Named moves (each a turn or a mirror), then the moves between two rows, first move first; the first pair answered
Q_391 (before -> after):
[-11  10  10  -2  14  19   3  -7  -7 -18] -> [ 18   3   1   0  -4  14 -12 -15  18   7]
[ 2 -8  0 -5 -2  7  2  8  6  5] -> [-4 -6  2 -4  1  9  5 10  2  0]
[ 16  -4   0   0  -4 -24  -2   3   4  15] -> [ -8   2   7  -1  11 -19  10   9 -17  -5]
Q_348 (before -> after):
[ -4  -9   3  -4 -19  -8   6   7   8   9] -> [-10 -10   4  -5 -16  -5  11  12   3   5]
[-18  -3  -9   3 -13 -12  13  13 -26   1] -> [  5  -1 -10  10 -26 -22  -4  -4  -5  18]
[ 2 -9 -1 -8 -7 13  1  1 20 10] -> [ -9 -10  -1 -11  -1  17   8   9  11   3]
[ 1 10  5  6  8  6 -8 -4 -9 -7] -> [  5  11   4   7   6   5 -11  -7  -6  -4]
Q_406 (before -> after):
[-1  4 -3  2 -3 -2 -6 -7  3  1] -> [ 0  4 -3  2 -3 -1 -6 -7  3  1]
[ 19   8  -4  13  16   4 -15 -20  23  14] -> [ 20   0 -12  10   3   0 -13 -15  25  23]
[  0 -11  -6   0 -35 -15  -5   0  10  23] -> [ -5  20  26  11  16   2 -12 -22   1 -13]
Q_748 (before -> after):
[ -8  -2  -4  -7  -3  -2  12  15 -13  -5] -> [ -1  -2  -9  -3 -14 -15   5   9 -10   2]
[-12  14   7  10 -13 -19 -16 -15   2 -20] -> [-22  13  15   6   0  -3  -9  -8  -2 -29]
[ -5  -8 -11  -4   4  16  -2   5  -1  -4] -> [  1  -9 -19  -2  -4   6  -4   4  -2   1]
[ 14   0 -27  -2  11 -18   5   3  -5  -6] -> [ 16   6 -13   5   2 -26  -8 -13   8   1]
Now pairs of rows:
Each pair is two moves apart.
[  6  -8  -5   2 -24 -12  -6  -3   7  12] -> [  1 -14 -10  -3 -24  -5   2   8   3  11] | Q_348, Q_391
[ -9 -12   0  -6   3  25  13   7   5   1] -> [ 0 -6  7 -2 11 27  6 -3 11 -1] | Q_391, Q_406
[  3 -11 -23  -9  -7  -5  12  17 -17   2] -> [ 14  13   1   4  25   2  -4 -10 -12 -15] | Q_348, Q_406
[-12   4   0   4 -15 -16   2  -1  -2   5] -> [  0   9   4   8 -10 -14  -6 -12   6   6] | Q_406, Q_391
[  1   1   4  10  -2  -6 -13 -15  -2  -8] -> [-13  -2   1   6  -5  -7  -4  -5 -11 -11] | Q_406, Q_391
[ -7 -14   5 -10  -7  15   5  12  14  13] -> [-6  2 15 -4 19 21  3  2  6 -6] | Q_748, Q_406
[-10   5   2   9 -29   4   1  -3   6  16] -> [ -4  17  14  15 -11  10  -7 -16   9   6] | Q_406, Q_391
[ 10   0 -15   3  -3 -20  -1   3  14   6] -> [-21   4   5   0  12  -3   9  10   2 -12] | Q_748, Q_348
[ -4  14 -20   3  13  -8   9   9 -29 -15] -> [ -1  23 -13  10  14 -15   1  -3 -26 -16] | Q_348, Q_391
[-17  -2  12  -9   6  20  11  13   1 -13] -> [  8  -6 -23  -5 -20 -15   5  12  -2   4] | Q_748, Q_748
[-12  -7   4 -11   4  11   9  19  -8 -10] -> [  7  -6 -10  -2 -21 -19  -4   5  -1   7] | Q_748, Q_748
[-2  3 -2 -3  5 10  3 -1 -9  0] -> [ 2 -1 -8 -2 -6  1  1 -2 -5  9] | Q_406, Q_748
[-21  -2 -14 -14  12  16  17   4 -18  -7] -> [  7  -4 -34  -6 -12 -13   3  -8  -7  13] | Q_748, Q_348
[ 22  -7 -28   6  -4  -5  10  12  15   5] -> [ 23  10 -16  13  22  -1   6   0   8 -14] | Q_406, Q_748
[-12   4  -1  -5  -3   4   2   2  -6  -9] -> [  2   0 -11  -4 -13  -3  -2   0   1   1] | Q_748, Q_391
[-4 -9 -1 -7 -4  2  5  6 -4 -6] -> [ -1   0   4  -1   5   0   0  -4  -5 -13] | Q_748, Q_406
[ -3  12 -20   8   2  -3   5  -4   6  13] -> [-18  14 -10   6   9   4  10  -1   1   4] | Q_748, Q_348
[-12   2   5   6 -17   4 -14  -5   7   1] -> [-19   5   7   5  -8   8 -10  -2   1  -8] | Q_406, Q_348
[-23   1   7 -10  14  20  10  12  -4 -23] -> [ -9   2 -18  -9  14   5  14  16 -17 -26] | Q_748, Q_406
[ 11   2  17 -14 -12  11   3   1  14   8] -> [  0   1   3 -19  -4   9  17  16  -9  -5] | Q_391, Q_748
[ -1  -4 -19  -9  -5 -18   5  -6 -16   3] -> [ -3   8   3  -1   1 -18  -7 -25  -7   0] | Q_748, Q_406
[ 13   7 -12   3   4   7 -19 -14  -4   8] -> [  1   9 -15   1  11   5 -10  -7 -21  -4] | Q_391, Q_748
[-23 -14  12   6 -13   2 -13  -6   2   7] -> [-16 -11  14   8 -10   4 -17 -12   7   8] | Q_406, Q_391
[  0   4   6  -3  15  14   7  -1  -1 -10] -> [  7  -3 -14  -6   5   5  11   9  -7  -4] | Q_748, Q_406
[-10   0  -7 -10  19  15  19   9 -15  -9] -> [-12  12   3  -3  24   8  11  -5 -16 -16] | Q_348, Q_391
[ 17  18  -1   3  11 -15  -7 -10   5   3] -> [-1 19 11 -1 24  0  2 -3 -2 -9] | Q_748, Q_348
[-4  1 22  1  4 12 -7 -5 11  6] -> [ -8 -11  10  -5 -12   8   0   8   9  16] | Q_348, Q_406
[ 27   1 -15   0  24   9   3   0   3   2] -> [ 31  -1 -17   2  14   1  -2  -4   7   9] | Q_748, Q_406
[ -4 -10 -16 -13   1   0   9  20   8  -3] -> [ -7  -8 -18 -12  -5  -9   9  18   5  -2] | Q_748, Q_348
[-16  -1  -2   2  15  32  19  -1  -7 -23] -> [ 17 -10  -5   4  -4  31   0 -14  28   6] | Q_391, Q_748
[ -6  12   9  10  -6 -24 -11 -19  -6  -7] -> [-16  -2  -3   2 -21 -26  -1  -1 -12  -1] | Q_348, Q_406
[ -6  -2  -6   2  12  -5   4  -6  -9 -17] -> [  2 -13 -16  -1  -8 -13   1  -3   0   0] | Q_406, Q_348
[  3  -5   6   2 -10  -3  -2   0  -2  10] -> [ 2 -2  9  4 -9 -4 -4 -3 -3  9] | Q_391, Q_348
[-11  -1   9 -14   8  18   8   8  10   1] -> [ -4  -8  -9 -17  -4   7  11  15   6  10] | Q_406, Q_748
[-7 -2 17  7  3 19 -3 -2  2  0] -> [-5 -2 18  9  2 17 -5 -5  5  1] | Q_348, Q_391
[  0   1   1  -3 -12 -11 -10 -15   7  14] -> [-20   4   0  -7   3  -6   5  -3 -15  -5] | Q_391, Q_748
[ -3  -3 -20  -7   9   4   8  11  -9  -8] -> [ 14  -2 -14   0  -8  -5  -9  -7  13  11] | Q_391, Q_748
[-23  -6  -9  -6   3   1  18  16 -12  -4] -> [ -9   0  -7   5 -21 -25  -1  -5   4  14] | Q_748, Q_748
[ -6  -9 -16  -5 -22  -1   4  14  -3   5] -> [ 11  14   6   9   2   2 -16 -17  10  -5] | Q_406, Q_348
[ 0 -4  5  0 -9  2 -3 -2 12 12] -> [-1  1 10  3 -6 -2 -6 -8 10  8] | Q_391, Q_348
[  3  15  -7   9   1 -31  -4 -19 -14 -10] -> [  8   9 -13   8  -9 -34  -4 -17 -10  -1] | Q_391, Q_406
[  5 -12   1 -12   2  16   6  12   5   2] -> [ -4  -8   5 -11   8  16   9  12  -2  -6] | Q_348, Q_391
[  6   4  25   1  14  24 -12  -9  19   5] -> [ 23  -3   8  -2  15  25 -10  -2  20  10] | Q_748, Q_348
[ -6  -5 -15  -5 -10  -9   8  10  -9   4] -> [-16  -2  -6  -3 -11 -12   7   7 -10   1] | Q_748, Q_348
[ -3  10   3   3  13   9   2   1  -2 -16] -> [17  3 -5  3 -2  5 -7 -3 15  3] | Q_391, Q_406
[ -3   3   0  -5  17   4  13  -7 -10  -9] -> [  5  -2 -15  -6   6  -7  14  -3 -13  -3] | Q_748, Q_406
[-19  -6   0  -6  15  15   8   6   0 -14] -> [ -6 -19 -14  -9 -10   7   5  11  12   8] | Q_406, Q_391
[ 31   0 -18   1  12  -4  -6  -1   8  12] -> [  9  10  -6   2  34   3   4   1 -11 -12] | Q_406, Q_391
[ -9  11   8   0  28  12   4  -1 -13 -19] -> [  0 -11  -9  -3 -28 -13  -3   2   8  22] | Q_406, Q_748
[ 16  -8 -10  -1  -3   0   5   4   2   5] -> [10 -2 12  3 -1  6 -2 -7 13  5] | Q_748, Q_748
[  9  13  10   3  32  13 -10 -17   4 -10] -> [15  6  0 -2 36 20 -5 -7  1 -9] | Q_391, Q_748
[-23  -2  13   4  -4   8   2  -2  -2  -9] -> [-22  -9   7  -1  -7  12   6   5  -2  -6] | Q_391, Q_348
[ -6  12   7   4  13  -1 -13  -8 -10  -2] -> [ -4  -5 -14  -5  -7  -5  -4  10 -12  12] | Q_748, Q_406
[ -2   0  -3   2 -30 -14  -1  -1  -6  11] -> [-18  12   9   4  -8  -8   4  -2 -21 -10] | Q_391, Q_406
[ -4 -11   3  -6  -3   9   5   8   8   8] -> [-3 -2 12 -2 11 12  1  0  8 -1] | Q_348, Q_406
[  7 -15   2 -14  14  12  -3  -5  -1   2] -> [ 12 -17  -5 -15  11   8  -3  -5  -2   5] | Q_348, Q_748
[ -2  18  -2  12   1 -14  -3 -15 -19 -16] -> [ -7   4 -16   5 -18 -19   5   1 -22  -5] | Q_406, Q_348
[12  6 -9  2 20  4 -4 -3 -4 -4] -> [ -2  -1 -16  -4  11   1   6   9 -15  -5] | Q_406, Q_391
[-12  -6  -1  -1  -2  -4   1   8  -3  -3] -> [-9 -4 -5  0  1 -6  1  7 -7 -5] | Q_406, Q_748
[18 -6  2  4 11 22 -1  2  8  6] -> [ 7 -4 -1  1 18 22  7  9 -5 -5] | Q_748, Q_391
[-13  -1   2  -3   2  18   7   4   7  10] -> [-10   5  -2  -2  13  18   9   4  -1   1] | Q_748, Q_406
[ 16   1   7   4   0  11 -15  -8  15   4] -> [ 17  -6   0  -1  -3  16 -10   1  15   8] | Q_348, Q_391
[-7  6 13  0  5 -1  0 -6 -2 -7] -> [  1  -2   4  -2 -12  -9  -3  -4   6   8] | Q_348, Q_406
[-4  4 14  2  2  8 -4 -7 -4  1] -> [10  1  6  2 -2  5 -7 -9  2  8] | Q_748, Q_348
[ 22  11 -13  12   5 -15   0 -13  -2  -4] -> [  6  18   7  14  15  -6   0 -18  -3 -14] | Q_748, Q_391
[ 21  18  -2   1  32  14  -2 -14 -11 -11] -> [ 26  16 -11   1  29  11  -1 -12 -12  -9] | Q_348, Q_748
[  9   0  -1   8  -7 -19  -7 -15   4   8] -> [ 12  -9  -9   3 -11 -14  -3  -6   6  14] | Q_348, Q_391
[-32   6  -3   1 -33 -14  10  -6  -3  -5] -> [ -3  10   0   9 -33 -13  -8 -24  21   7] | Q_406, Q_391
[  4  14  16  13  19  13   0 -16  10   4] -> [ 11   3 -19   3  21  10  16   8 -11   1] | Q_748, Q_748
[  0 -11   2  -1 -10   1   2  13  -1   9] -> [  2  -2   0   1  10   5   5  12 -12  -6] | Q_406, Q_748
[ -2  -9 -17  -1   6   5  19  21 -17   1] -> [ 19  -7 -10   8 -15  -8  -3  -1  11  23] | Q_391, Q_748
[ 11  -7  -5   0 -21 -15 -12   5   1  18] -> [ 14  13  15   9  12  -4 -19 -13  -1  -3] | Q_406, Q_391
